In the rows, zero is written as 128.
Each named move below is a turn or a mirror, shown by a few rows before and after it. Which moves, in which order, take the first row of each later pair to the second? The first pair is answered.
L (before -> after):
[124 106 142 113 140  98 125 155 130  83  65 144 155 103] -> [123 106 149 112 147 103 119 160 120  80  69 142 144  99]
[112 123 118 115 154 152 119 145 106  78 125 113  47 115] -> [117 113  69 131 114  85 179 108 163  92 110 110 134 142]
[151  86 103 127 112  76 143 147 154  69  64 137 182 130] -> [145  96 151 112 148 140  88 186  98  55  81 138  96 102]
Z (before -> after):
[120 153 125 149 120 108 131 104 125 171 136 143 189 150] -> [114 131  96 148 122  85 159 114 138 119 115 140 186 142]
[188 137  91 137 177 134 109 160 155 142 139 141  82 117] -> [191 143 108 139 176 135  96 157 150 172 139 145 100 120]
[152 151 158 134 132 110 112 141 108  63  98 136 147  84] -> [145 153 155 130 134 124 110 141 101  55 108 132 121  85]
W (before -> after):
[142 147 146 125 145 114 108 139 132 141 124 136 156 124] -> [139 141 132 124 141  99 121 136 144 126 117 135 164 125]
[122 134  90 137 121 110 154 138 161  76 132 127 109 120] -> [120 144  92 135 123 135 141 131 151  88 155 125  79 126]
[168 150  88 133 138 142 137 112 150 145 174  97  89 180] -> [172 161 126 128 150 158 106 126 130 169 170 104  90 170]
Pairs:
(2 to 3 moves a pair)
[134 116 117 139 116 109 147 121 149 121 123 130 151 147] -> [132 114 150 129 137 125 117 152 119 107 108 137 125 125]
L, W, W
[108 125 122 100 139 166 112 138 140  92 134 110  94 134] -> [109 131  96 108 119 152 135 111 162 111 147 107 115 154]
L, W
[127 117 195 104 158 144  81 143 116 111  95 127 153  97] -> [121 102 171 104 162 136  97 150 122  75  87 126 138  91]
Z, Z
[122 110 128 112 116  95 147 118 137 121  94 148 173 113] -> [114 104 115 104 132 125 139 131 115  77 112 144 101 104]
Z, L
[152 107 116 130  88 159 126  91 128 110 164 129  61 142] -> [164 122 136 138  73 146 123  75 137 166 164 133 120 155]
Z, L
[136 153 146 132 149 153 112 133 103 163 149 129 130 104] -> [138 129 139 135 152 113 134 150 118 133 105 135 169  95]
W, Z
[128 136 145 186 102  98 150  94 156 184 125  93 196 164] -> [114 129  87 185  93 122 173  79 165 137 165  77 121 177]
W, Z, W
[113 153 122 152 138 109  88 160 144 155 148 112 144 173] -> [109 140  91 152 137 101 110 163 155 117 147 106 125 170]
Z, Z, W
[133 143 152 111 141 158  90 131  96 153 152 136 101 109] -> [136 135  98 129 105 109 145  90 149 165 150 131 161 139]
L, W
[131 149  85 131 114 116 153 118 139  75 151 115 124 112] -> [136 155  86 138 105 106 158 108 149  97 148 114 149 118]
L, W, L
[127 155 147 127 129 143  99 105 142 183 164 147 115 150] -> [129 148 177 119 144 141  83 131 126 171 139 156 117 131]
Z, L
[110 136 187 130 139 183  69 124  80 173 178 151 112 117] -> [116 106 175 143 121  99 115 119 127 175 114 165 233 122]
W, L
[124 113 122 110 161 130 138 166  99 106 138 127 115 120] -> [121 114  91 114 145 118 161 146 117 104 148 120 122 133]
L, Z, L
[120  93  86 128 137 111 167 137 143  52 117 117  95 125] -> [126 115  65 139 109 109 180  97 163 103 154 109 116 156]
Z, L
[133 111 179 124 161 124 101 171  89 102  87 144 127  90] -> [122 106  68 132 127 118 166 123 138  63 138 119  79 126]
L, W, Z
[105 136 148 169 126 173  67 144  92  84 164 114  42  99] -> [112 139  70 192  69 117 143  72 169 120 185 101 118 152]
L, W
[102 128 211 110 122 106 105 143 102 170  99 183 157 166] -> [ 84 102 148 102 135 129 132 158 100  66 118 168  52 156]
Z, Z, Z
[143 125 160 119 107 120 117 116 128 155 140 110 159 120] -> [136 108 120 121 100 105 148 111 151 118 137 105 151 122]
Z, W
[135 157 149 141 129 149 111 110 112 179 129 137 141 139] -> [129 137  95 145 112 114 159  95 152 141 121 129 153 150]
Z, W, W
[121 141 111 125 117 106 152 111 156 136 133 117 141 147] -> [125 147 166 120 137 119 115 137 124 154 114 129 146 129]
L, Z, W
[115  99 132 102 159  96 127 172 107  80 104 127 128 109] -> [118 122 158  98 165 136  93 166  83 117 140 126  96 113]
Z, W, Z
[115 116 104 132 126 108 144 112 173 139 135 108 129 169] -> [117 131 117 132 126 128 129 109 161 160 154 107 114 171]
Z, Z, Z
[144 134  88 113 133 151 116 138 124 114 149 116  67 131] -> [152 154  97 122 113 141 116 108 138 176 162 116 119 151]
L, W, Z
[122 110  70 130 128 119 150 117 156  87 140 120  93 145] -> [129 118  72 137 113 103 156 103 170 116 140 119 130 158]
L, W, L
[153 130 164 129 116 129 114  97 132 193  93 149 150 123] -> [150 110 156 129 119 107 129 113 142 156  62 150 161 114]
L, Z
[111 170 112 118 147 112 116 132  99 135 109 103  97 170] -> [113 165 130 117 153 101 111 144  96 137  90 111 117 161]
W, W
[123 144 141 156 109  61 131 127 145 143  69 124 201 133] -> [123 139 163 151 123  67 114 146 128 137  59 130 192 117]
L, Z, L
[130 111 133 130 129 128 131 157 132 140 116 143 164 135] -> [127 111 136 123 140 151 119 167 115 123 129 141 119 126]
W, L
[135 134 123 134 100  67 170 100 169 177 115 136 218 151] -> [113 115  54 122 117 118 186 114 156  62 156 119  62 138]
Z, Z
[125 105  81 139 142 143 129 116 155  90 149 116 125 147] -> [129 127 115 135 150 177  94 117 130 133 169 119 113 146]
L, Z
[127 118 116 117 135 107 129 101 152 128 119 138 173 119] -> [121 121  89 115 134 125 136  93 151 111 144 129 132 128]
W, Z
[127  87 118 145 147  86 171 148 145 119  92  93 104 108] -> [126 109 128 138 158 133 141 150 117 134 126  90  50 105]
Z, W
[124 155 132 109  95 115 179 134 146 122 104 133 159 120] -> [123 164 114 107  87 142 180 117 144 128 143 124 114 130]
W, W
[126 112 194 137 160  87 132 165 115 117  89 153 154  80] -> [112  99 110 139 148  92 174 143 142  56 126 135  80  96]
Z, W, W
[141 166 221 123 161 189  43 172  78 163 127 165 114  96] -> [123  87 107 129 149  89 156 180 156  13  53 159 150  89]
Z, W, Z
[130 145 110 132 108 124 122 104 138 142 157 119 111 134] -> [128 144 139 124 125 138  99 128 116 137 148 126  94 118]
Z, Z, L
[117 143 132 126 131 154 117 118 118 154 156 133  78 126] -> [121 117 138 132 129  91 145 131 149 142  94 143 167 119]
Z, W, Z
[149 118 136 139 125 143 135 150 113  86  93 118 152  94] -> [148 127 148 139 131 164 115 151  99  98 102 117 134  93]
Z, Z, W
[119 126 132 135 107 130 108 202 101  85 129 125 112 122] -> [125 124 126 145  88  93 131 181 125 114 114 130 177 138]
Z, W, L
[137 128 146 162 132 140 124 114 125 190 157 113 151 150] -> [123  99  86 164 127 123 168 113 151 117 150 106 121 150]
Z, Z, W
[133 122 156 129 164 138  98 159 111 129 128 157 149 107] -> [132 115 103 139 138 101 148 126 157 121 132 151 179 127]
L, W
[122 111  55 125 117 107 161  89 137  66 161 145  96 142] -> [130 119  59 132 103  87 170  72 153 102 158 149 143 158]
L, W, L
[101 133  96 148 127 138 126 114 173  75 126 103  96 127] -> [116 157 149 156 116 128 101 100 169 161 119 113 171 139]
Z, Z, Z
[108 149 154 133 140 145 123 114 108 148 140 144 105  87] -> [113 150 119 142 119 122 155  85 138 158 151 138 133 107]
L, W, W
[124 129 111 132 123 133 113 103 123 158 162 123 110 129] -> [129 116 124 136 122 102 123 113 134 160 126 130 163 123]
W, Z, W
[141 154 173 130 138 141 100 132 110 163 118 138 161 126] -> [139 141 178 128 146 137 100 147 108 141 103 139 158 114]
W, L
[123 105 149 134 140 117 132 145 125  95 110 128 125 118] -> [123 122 152 130 138 147 116 136 110 114 138 121  95 128]
L, Z, Z
[124 135 180 131 160 159  88 154  91 136 141 145  88 114] -> [117 113 133 128 156 149 121 155 108  76 140 137  57 113]
L, Z, L
[128 111 152 122 135 105 121 158 128 124  92 145 156 119] -> [121 124 122 120 133 149 117 142 114 112 148 128  74 133]
W, Z, Z
[135  93 169 128 139 109 109 147 124 123  73 149 168 118] -> [125  84  86 135 112 100 157 114 161  83 108 131 134 143]
W, W
[124 116 158 118 131 136 109 145 104 143 138 127 113 113] -> [123 114 112 127 106 117 148 114 137 148 153 118 133 137]
L, W, W
[121 127 144 133 105  95 128 156 149 150 108 117 189 144] -> [112 128  80 134  94 117 153 130 164 120 158 100 122 160]
W, W, Z
[112  90 114 140 143 129 170 155 127  70 111 134 136 107] -> [118 125 151 137 151 186 122 149  87 126 155 134  95 111]
W, Z, W
[113 144 165 132 171 153  79 153  88 107  73 152 125  87] -> [101 131  96 132 163 151 115 141 108  50  96 139  76  96]
W, W, Z
[107 138 192 122 174 171 104 150 130 117 124 131 104  91] -> [ 99 120 142 122 165 160 141 145 151  69 126 122  80  94]
L, Z, L
[135 111 122 143 102  82 123  95 132 117 126 146 139 156] -> [135 125 124 143 102 103 113  87 124 140 149 143 121 164]
W, W, Z
[132 138 118 119 130 119 128 142  97 117 139 146 101 118] -> [138 142 137 122 126 110 123 136  98 152 131 148 137 122]
Z, Z
[122  87 138 124 131 121 136 153 139  72  91 145 139  93] -> [119 112 134 120 132 175 111 137 121  90 147 132  66 103]
W, L, Z
[158 134 110 143 127 137 141  84 125 171 163 135 133 116] -> [156 132 151 136 154 152 111 117  94 157 144 142 118  92]
W, Z, L
[124 103  99 129 126 154 148 130 112  68 129 112  88 114] -> [126 121  98 128 116 169 142 112 113 102 160 107  77 129]
L, Z
[122 148 141 123 118 144 110 110 122 154 130 134 144 148] -> [113 125 102 123 116 120 140 114 145 106 115 131 142 146]
Z, W, Z
[134 123  84 121 117 131 127 115 133 136 144 140 118 144] -> [136 130 115 116 133 149 100 129 110 147 143 143 104 133]
L, W
[133 145 128 132 107 132 133 102 138 155 144 121 145 136] -> [135 135 159 129 122 123 120 130 126 143 115 132 158 115]
L, W, W
[122 158  88 124 149 173 101 105 134 162 190 131  77 141] -> [129 163  88 129 133 144 114  87 155 197 178 133 136 153]
L, Z, W
[ 91 136  38 149  94 114 181  91 135 116 182  96  64 148] -> [117 171 161 153  99 102 120 101 108 246 141 119 187 144]
Z, W, Z
[120 132 190 101 180 109 117 145  63 145  86 143 169  95] -> [114 115  67 117 131  68 202  87 136 107 120 119 165 135]
L, W, W
[122  89 126 156 170  78 165 133 156  93  71 132 164 106] -> [115  92 139 146 189 113 140 153 131  67  81 131 108  92]
L, W
[150 141 109 135  90 106 157 102 166 180 152 111 185 167] -> [141 130 183 111 157 166  87 182  86 117 130 123  90 107]
Z, L, W
[137 138 106 135  78 128 130  97 147 122 143  96 114 141] -> [142 152 152 133  86 144  94 111 119 157 137 104 127 133]
Z, W, W
[ 98 124  55 126 114 167 167 130 136  84 178 132  75 126] -> [118 168 146 127 121 192 103 124 100 201 186 143 128 129]
W, Z
[138 136 161 125 139 168 101 138 100 134 141 140 101 133] -> [135 107 148 127 142 124 128 159 120  88  92 146 133 119]
W, W, Z
[125 144 133 105 162 156  68 170 104  94 104 135  61 109] -> [130 116 103 118 138  75 123 158 157  83  52 140 168 119]
W, W, L
[123 116 116 125  99 151 129 126 107  99 148 137  42 143] -> [126 121  94 132  75 132 150  95 134 127 160 130  75 164]
L, Z
[153 124 159 118 133 114 113 115 128 173 145 143 141 103] -> [144  98 104 118 126  88 155 112 157 114 136 135 129 104]
W, Z, W
[125 132 194 148 155 107  90 158 105 146  81 140 195 124] -> [113 103 150 147 154  84 127 166 127  76  61 137 179 117]
L, Z
[133  73 124 141 121 124 160 107 136  56 114 152  74 117] -> [146 102 117 154  86 114 170  55 162 142 149 147 134 154]
W, Z, L
[120 117  62 128 104 110 165 116 154  75 137 118 105 147] -> [122 137  67 129 103 137 149 103 143 101 167 112  84 157]
W, L
[123 111 113 118 142 137 139 155 119  49 113 123  77 103] -> [129 110  81 133 110  87 179 120 162  81 106 120 149 130]
W, W, L
[125 117 111 124 139 137 124 154 116 102 166 127 112 116] -> [134 114 109 131 123 105 140 145 138 118 146 129 168 126]
W, W, L
[119 107  42 105 125  98 197 102 144  63 130 120  89 144] -> [122 156 113  96 146 181 116 107  83 133 179 120  26 141]
W, W
[112 122  81 129  97 114 164 103 123  88 158 117 100 116] -> [112 138 121 121 117 153 120 120  85 105 170 121  70 103]
L, W
[129 160 123 132  48 136 168  54 148 176 158 109 183 155] -> [109 143 129 106 102 201 129 115  90  74 161 105  38 109]
Z, Z, L
[125 131 110 141 134  97 135  91 155 145 114 138 169 182] -> [129 125 142 139 149  91 121 114 142 137  85 143 183 164]
L, W, L
[114 144  98 165 132 158 125 109 111 147 179 121  81 139] -> [121 120  82 178 116  99 164 102 151 146 136 128 163 145]
W, L, Z
[123 107 149 136 155 110 117 166 126  98  85 136 136 113] -> [117 111  84 140 132 115 152 134 156  88 126 118 103 136]
L, W, W
[119 134 155 114 135 133 121 137 100 167 131 130 110 126] -> [118 122 157 114 142 120 122 150 101 148 108 134 120 119]
Z, W, L
[145 113 122 135 131 155 113 160 100  96 136 136 129  88] -> [142 118 100 137 120 158 122 145 107  96 155 129 113  97]
L, W, L
[129 113 105 132 185 158 101 175 118  49 139 113  49 101] -> [149 139 192 131 192 158  51 184  90 137 117 128 123  98]
Z, W
[110 122 140 128 132  99 111 136 121 116  92 123 168 127] -> [104 114 129 127 136  99 115 141 120  97  91 122 154 125]
L, W
[146 153 168 125 129 161  95 120 114 184 156 121 127 135] -> [143 124 116 137 111  93 153 110 164 145 115 122 192 142]
L, Z
[152 172 151 137 121 146 101 108 140 195 158 115 135 138] -> [154 152 170 141 131 109 109 129 148 177 107 128 186 123]
W, L, W
[124 126 147 130 134 101 127 133 122 150 105 131 151 123] -> [121 119 143 127 135  99 130 137 123 135  98 134 143 121]
L, W
[128 121 134 150 142 110 121 131 153 107 118 119 150 131] -> [127 123 117 151 133 117 129 117 160 108 136 112 135 141]
Z, Z, L
[111  87 154 107 133 117 177 136 149  90  99 113 104 140] -> [111  98 130 111 117 122 188 110 162 108 128 105  94 159]
W, W, L
[128 145 140 130 156 166 100 158 116 139 133 183  73 118] -> [136 129 119 141 131  97 147 138 164 147  93 191 173 131]
W, L
[124 168 103 120 107 164  78 111 120 143 134 120 136 130] -> [123 144  83 121 102 122 108 118 148 110  96 125 174 126]
Z, W, Z
[147 138 110 141 109 107 150 103 152 153 117 129 173 139] -> [143 133  81 138 105 114 160  97 158 126 132 121 135 144]
W, Z
[ 96 114 123 116 135 160 138 120  90 106 143 144 119 108] -> [102 114 149 115 138 145 131 127  89 127 122 153 155 106]
W, Z, W
[124 113  99 116 142 132 148 143 113  64  96 152 102  87] -> [127 147 119 114 143 178 115 126  91 116 146 148  66  98]
W, Z
[125 149  98 148 111 105 164 112 157 140 137 114 166 126] -> [123 155 165 134 154 149 104 157 101 132 127 123 121  91]
L, W
[ 89 124  45 113 145 159 163 116 132  94 153 150  89 145] -> [101 139 159 104 179 177  90 159  78 153 114 173 128 115]
W, W, W
[125 145 173 112 139 179  78 146  80 146 155 134  76 108] -> [123 101 171 113 149 105 113 180 106  92  70 150 157  87]
W, Z, Z
[121  79  80 115 119  97 164 130 208 109  86 132 167 138] -> [115  86 150  94 170 165  91 183 133  90  88 140  82  99]
L, W
[127 121 117 123 132  95 150 140 153 110  92 133 172 106] -> [120 115 117 116 145 118 138 157 135  77  97 131 122  95]
L, W, W
[135 120 129 134 124 105 138 129 147 132  93 141 167 128] -> [131 129  86 136 113 125 150 106 157 122 131 127 121 145]
W, W
[116  73  95 136 138  99 140 181 124  28  72 130 112  91] -> [133 160 167 138 124 191  57 130  77 196 174 124  87 128]
W, Z, Z
[114 141  58 136 122 148 158 121 167  91 165 108  85 145] -> [120 172 106 131 125 183 114 117 138 156 192 110  83 148]
L, Z
[119 134 153 145 130 109 108 115 121 147  93 136 188 110] -> [113 124 154 136 151 123  99 141 104 100  86 137 146  92]
W, L, W
[116 105 111 119 138 117 151 170 120  49 113 132  74 112] -> [136 145 203 123 139 127  95 164  93 167 106 148 152 115]
Z, Z, W
[128 111 135 126 145 132 108 163 116  92 115 132  95 103] -> [129 104 125 128 142 122 118 162 126  81 110 131 103 103]
W, W
[154 103 146  91 168 194 126 140  88 107 134 123  21  76] -> [162 105  48 115 100 132 210  57 177 146 160 103 101 135]
L, W
[121 115  93 121 121 121 158 139 138  80 126 119  97 122] -> [125 137  94 122 116 150 143 117 130 116 163 113  79 134]
W, L, W
[135 129 167 114 146 132 125 108 104 152 143 130 132 123] -> [125 104 132 115 149 113 154 119 117  90 125 129 117 115]
Z, Z, Z
[114 115 124 117 128 136 127 136 123  90 119 125 101 125] -> [119 134 118 123 119 150 124 113 123 128 150 119  98 141]
L, W, Z
[116 150 166 124 115 117 109 118 129 177 143 147 187 142] -> [107 128 183 111 150 140  88 164  94 111 124 148 120 108]
Z, L
[124 134 151 123 146 147  98 154 125 126 117 135 115 130] -> [120 124  96 130 122 126 138 126 161 111 128 124 122 148]
L, W, Z
[123 118 136 142 116 138 132 150 110 158 130 126 191 170] -> [116 109 153 131 141 162 110 179  81 125 125 126 142 151]
Z, L, Z
[109 152 126 137 130 152 123 110 127 207 170  82 125 130] -> [114 140 161 137 142 121 116 136 125 209 123  98 178 115]
W, W
[148 113 125 141 142  82 140 129 144 128  85 145 178 118] -> [139 120  66 141 122 108 161  98 159 115 141 127 114 140]
W, W
[ 88 107 139 120 155 169 116 107 120  90 181 111  63  94] -> [ 93 124 114 134 122 155 136  60 151 143 208 104 107 127]
L, Z, Z
[150 169 156 124 104 160  98  79 117 198 162 123 150 159] -> [136 121  59 128  95 107 176  79 168  91 137 113 139 159]
Z, Z, W
[141 140 160 149 123 143  80 150 126 181 169 142  90 117] -> [143 111 121 158 102  69 135 140 179 157 125 145 170 124]
Z, W, W
[147 126 164 118 109 110 109 142 135 152  96 144 168 126] -> [132 110 110 111 114 131 130 148 135  76 116 133  80 119]
Z, Z, W
[122 123 153 127 158 156  84 152 107 115 107 149 146 114] -> [117 120 131 124 158 171  88 147 105  98 127 142 107 119]
L, W, L
[102 150 185 121 130 158  90 128 110 154 168 126 108 102] -> [ 91 118  93 128 104 107 167 106 168  84 156 116 118 116]
L, Z, Z
[129 140 164 120 127 136  87 166 100 103 167 147 139 111] -> [120 117 123 124 119 101 124 164 129  63 145 147 157 110]
W, L, Z
[108 114  43 143  85  76 200  72 204 116 132 124 161 164] -> [104 149 143 114 148 209  82 129  87 123 178 124   5 120]
Z, L, W
[117 153  90 131 102  80 166 121 166 122 148 150 101 172] -> [117 175 149 120 128 129 109 141 114 148 164 155  60 157]
Z, L, W
[124 103 179 123 167 132  82 173 116  80  83 142 109 107] -> [114  99  91 129 138 129 132 135 154  46 126 123  65 132]
L, Z, W
[144 128 144 138 118  93 124 121 147 173 112 145 192 134] -> [133 135 168 123 152 158  78 148  99 142 135 141  92 111]
W, L
[135 129 116 119 112 141 172 148 113  57 108 142 111 148] -> [142 154 103 124  91 157 172 108 121 108 153 132 111 175]
Z, L, W
[123 106  55 126  85  35 222  72 186 111 102 128 218 165] -> [117 167  48 117  85 155 167  31 140 165 232 106  68 192]
W, W
[128 119  66 153 138 152 162 143  86  91 128 126 109 133] -> [139 133  82 165 118 126 164 120 104 156 124 129 186 149]
Z, W, L
[126 108 187 128 141 137 105 188 117 103  66 140 116  79] -> [129  97 139 140 108  84 159 152 170 110  58 134 183 104]
Z, L
[121 109 121 107 146 128 134 154 122  71 115 144  92 123] -> [130 132 177 106 151 141  96 156 100 137 115 154 125 121]
Z, W, Z
[120 107 137 116 150 131 121 155 101  98 118 141 111 114] -> [117 103 115 120 143 127 136 147 113  84 122 136 106 121]
W, W, W
[137 110  86 133 120 107 152 117 166  86 107 143 179 149] -> [134 133 133 116 150 185  87 140 102  98 149 144  86 132]
W, L, W
[128 127 145 123 131 123 102 125 104 129 147 119 109 120] -> [128 123 110 129 117 108 129 106 126 121 152 114 116 136]
L, Z, W
[118 130 136 128 125 157  98 134 106 146 152 115  87 142] -> [114 124 128 126 127 155 107 135 109 126 148 115  75 138]
L, Z, L
[133 139  80 128 103 107 163 103 129 100 102 131 152 150] -> [136 166 147 119 131 166  98 125  74 136 121 136 110 134]
L, Z
[139 107 138 120 168 143  97 164  95 114 105 128 117  73] -> [140  89 105 129 152 100 138 153 131 106  86 129 167  82]
W, L
[116 140 130 143 112 110 142 104 146 113 123 116 124 148] -> [120 148 163 141 120 116 119 115 129 138 111 122 138 138]
L, Z, Z
[126 107 133 125 133 100 135 167 133  64 107 123 110 117] -> [134 139 179 124 138 140  88 162 101 131 138 124  95 121]
Z, W, Z
[115  99 136 115 160 122 133 168 123  54  71 136 114  93] -> [116 103  76 127 125  99 175 125 164  59 101 124 127 124]
L, Z, L
[118  88 119 114 160 132 134 153 118  52 111 119  86 124] -> [118  96  77 120 137 126 159 119 142  63 141 110  87 148]
L, W
[134 127 142 114 134 122 120 132 117 157 158 125 182 138] -> [130 121 106 116 123 112 146 118 135 139 169 118 173 149]
W, W, W
[106 133 123 127 113 154 124  99 115 149 171 118 101 158] -> [110 130 119 132 101 127 140  91 134 161 156 120 148 166]
L, Z
[108 124 135 113 133 137  99 135 109 116 117 128 123 113] -> [104 128 106 113 124 139 116 120 119 109 138 122 107 124]
L, Z, Z
[165 133 101 131 127 145 165 116 137 158 150  98 142 146] -> [170 141 121 128 132 157 146 122 121 172 157 101 137 142]
Z, W, W
